In the rows, zero is written as 128.
A: 3 groups of rows, each row roughly a mix of its group's hidden directions:
A (98 x 10):
[[111 154 150 107 157 128 179 113 142 150]
 [161  88 118 119 118 119 131 105 165 165]
 [143 129 151 143  88  92 137 122 146  85]
 [114 147 131 174 136 132 118 141 146  74]
 [105 151  71 136 121 137 102 128  97 119]
 [166 138  90 142 165 135 106 156 140 144]
 [102 101 104 100 146  99 127  80 131 130]
 [130 122 112 151 172 141 119 110 178 148]
 [ 98 163 125 150 164 116 119 155 132  90]
 [125 125 126 143 154 150 101 127 162 182]
 [153 114 138 118  89 135 108 124  90  86]
 [125 147 127 132 172  91 176 145 135 133]
 [158 127  73 140 109 141 133 100 133 101]
 [109 175 107 163 122 139  95 138 102 125]
 [111 152 122 161 148 148 136 147 165 169]
 [136 120 155 160  98 159  96 126 124  90]
 [ 84 157 116 128 107 136 167 126  93 124]
 [118 165 101 138 172 115 154 162 132 136]
 [ 87 150 106 134 153 160 100 120 107 103]
 [114 134 151 133 145 111 109 128  82 177]
 [122 136 110 111 144 162 122 121 141 190]
 [115 135 114  93 133 156 148 158 146 174]
 [126 136 116 151 164 103 167 129 152 166]
 [140  85 141 115 120  99 147 124 127  77]
 [132 119 163 171 117 143 102 104 165 138]
 [144 114 139 127  92  97 112 120 105  77]
 [149 108 115  95 149  96 172 124 139 153]
 [172 146 144 117 142 101 143 108 133  83]
 [110 158  99 147 124 142 101 143  95  88]
 [157 128 132 126 102 107 145  96 102  81]
 [146  91 137 114 156 176 148 136 101 128]
 [153 101 118  76 121 113 160 134 112 108]
 [ 85 154 122 152 113 146  99 132  86 127]
 [129 139 156 104 108 137 140  98 163 173]
 [ 92 137 134 124 161 103 155 143  91  99]
 [147 120 116 119 117 108 155 119 121  63]
 [133 143 141 111 168 114 154 155 151 170]
 [131 127 141 104 147 147 136 133 157 190]
 [147 153 107 128  91 157  92 138 127 163]
 [130  72 144 143 145 122 123  98 160 144]
 [126 114 192 134 118 119 146 111 158 115]
 [131 136  61 150 132 144 117 143 106 135]
 [135 185 110 102 109 142 142 149 103 135]
 [127 167 174 106 122 119 127 143  97 156]
 [130  88 137 127 109 121 191 125 117 138]
 [110 160  85 128 134 136 126 141 145 178]
 [113 113 180 128 118 129 155 113 159 160]
 [130 143  88 105 135 122 119 151  79 101]
 [ 96 133 154 133 118 136 113 101 156 179]
 [ 98 158 131 119 142 126 121 150  71 108]
 [ 83 115 157 121 115 136 135 136 109 177]
 [103 122 121 165 113 147 155 113 168 160]
 [119 127 143 163 112 138  74  92 131 141]
 [113 150 102 132 134 159 105 112 165 168]
 [128 110 151 115 139 156  74 100 103 129]
 [133 141 146 104  94  75 148 122 132 154]
 [155 114 131  99  75 108 131 115 101 108]
 [146 116 159 137 103 163 106 101 143  90]
 [114 143 113  98 138 121 170 159 132  86]
 [153 101 122 147  94 137  79 116 112 149]
 [162 144 113 151 101 123  88 118 100 100]
 [165  99 142 129  91 106  92 106 141 123]
 [156 119  92 125 159 104 174 144 136 137]
 [105 143 145 110 147 145 150 133 143 187]
 [120 158 126 124 115 108  70 134 100 152]
 [165 112 154 122 111 143 100 118 148 174]
 [115 167  88 124 155 121 136 161 105 108]
 [108 159 147 141 160 142 118 124 142 181]
 [130 118 128  80 128 100 140 129  75 118]
 [138 127 140  83 127 114 184 131 129 102]
 [138 110  94  90  97 133 128  93 138 158]
 [121 155 137  97 125 148 148 135 126 188]
 [141 100  79 131 127  97 168 137 144 125]
 [139  95 117  99 100 118 146  79 148 120]
 [115 110 142 113  89 136  91 101  87 126]
 [105 115  89 116 151 141 156 155 166 114]
 [109 141  81 145 160 121 153 166 122 132]
 [143  89 169 144  93 135 120  96 138 121]
 [109 153 105 105 153 108 177 155 126 124]
 [106 162 122 103 134 122 125 152  80 160]
 [ 84 140 160 105 118 124 151 158  99 144]
 [109 160 152 146 118 106 132 144 109  75]
 [109 109 116 160 178 102 133 123 160 115]
 [173 138  88 118  88 141 126 115 111 115]
 [130 102 176 108 123 106 155 104 148 152]
 [ 99 160 123 134 114 114 155 133 121  73]
 [130 131 193 119 117 131 127 121 103  94]
 [164 131 112 131 125 108 135 114 129  65]
 [121 145  83 100 152 100 167 136 133 119]
 [156  93 165 135 118 100 156 127 138  96]
 [119 126 141 116 139 125 152 119 176 180]
 [142 113 118 145  96 111 103 130  97  78]
 [129 137  99 116 129 120 131 171 129  71]
 [104 118 105 120 149 111 188 121 144 112]
 [112 140 121 150 109 149  81 145 107 167]
 [129 134 112 168 166  98 165 139 110 146]
 [ 98 130 166 122 126 123 172 121 163 152]
 [148 128 126  89 122 119 100 130  98  79]]

one row of each group, then the others: which group is each in?
[149 102 152 152 102 134  93  93 139 101]
(49)
[107 122 150 116 141 144 135 127 142 195]
(101)
[168 100 143 153 103 110 122 121 169 114]
(123)

[115 143  85 113 114 155 131 162  98 102]
(49)
[139 112  89 148 123 124 100 146 134  75]
(101)
[108 136 130 107 169 140 155 148 168 155]
(101)
[126 144  89  87 128 124 137 146 110  83]
(49)
[113 189 148 130 158 118 154 116 121 121]
(101)
[156  80 119 148 132 127 118  86 156 125]
(101)
[131 128 158 151 149 130 144 136 168 178]
(49)
[122 155  97 115 151 102 143 145  99  86]
(49)
[159 101 174 126 135 101 131  89 134 123]
(101)
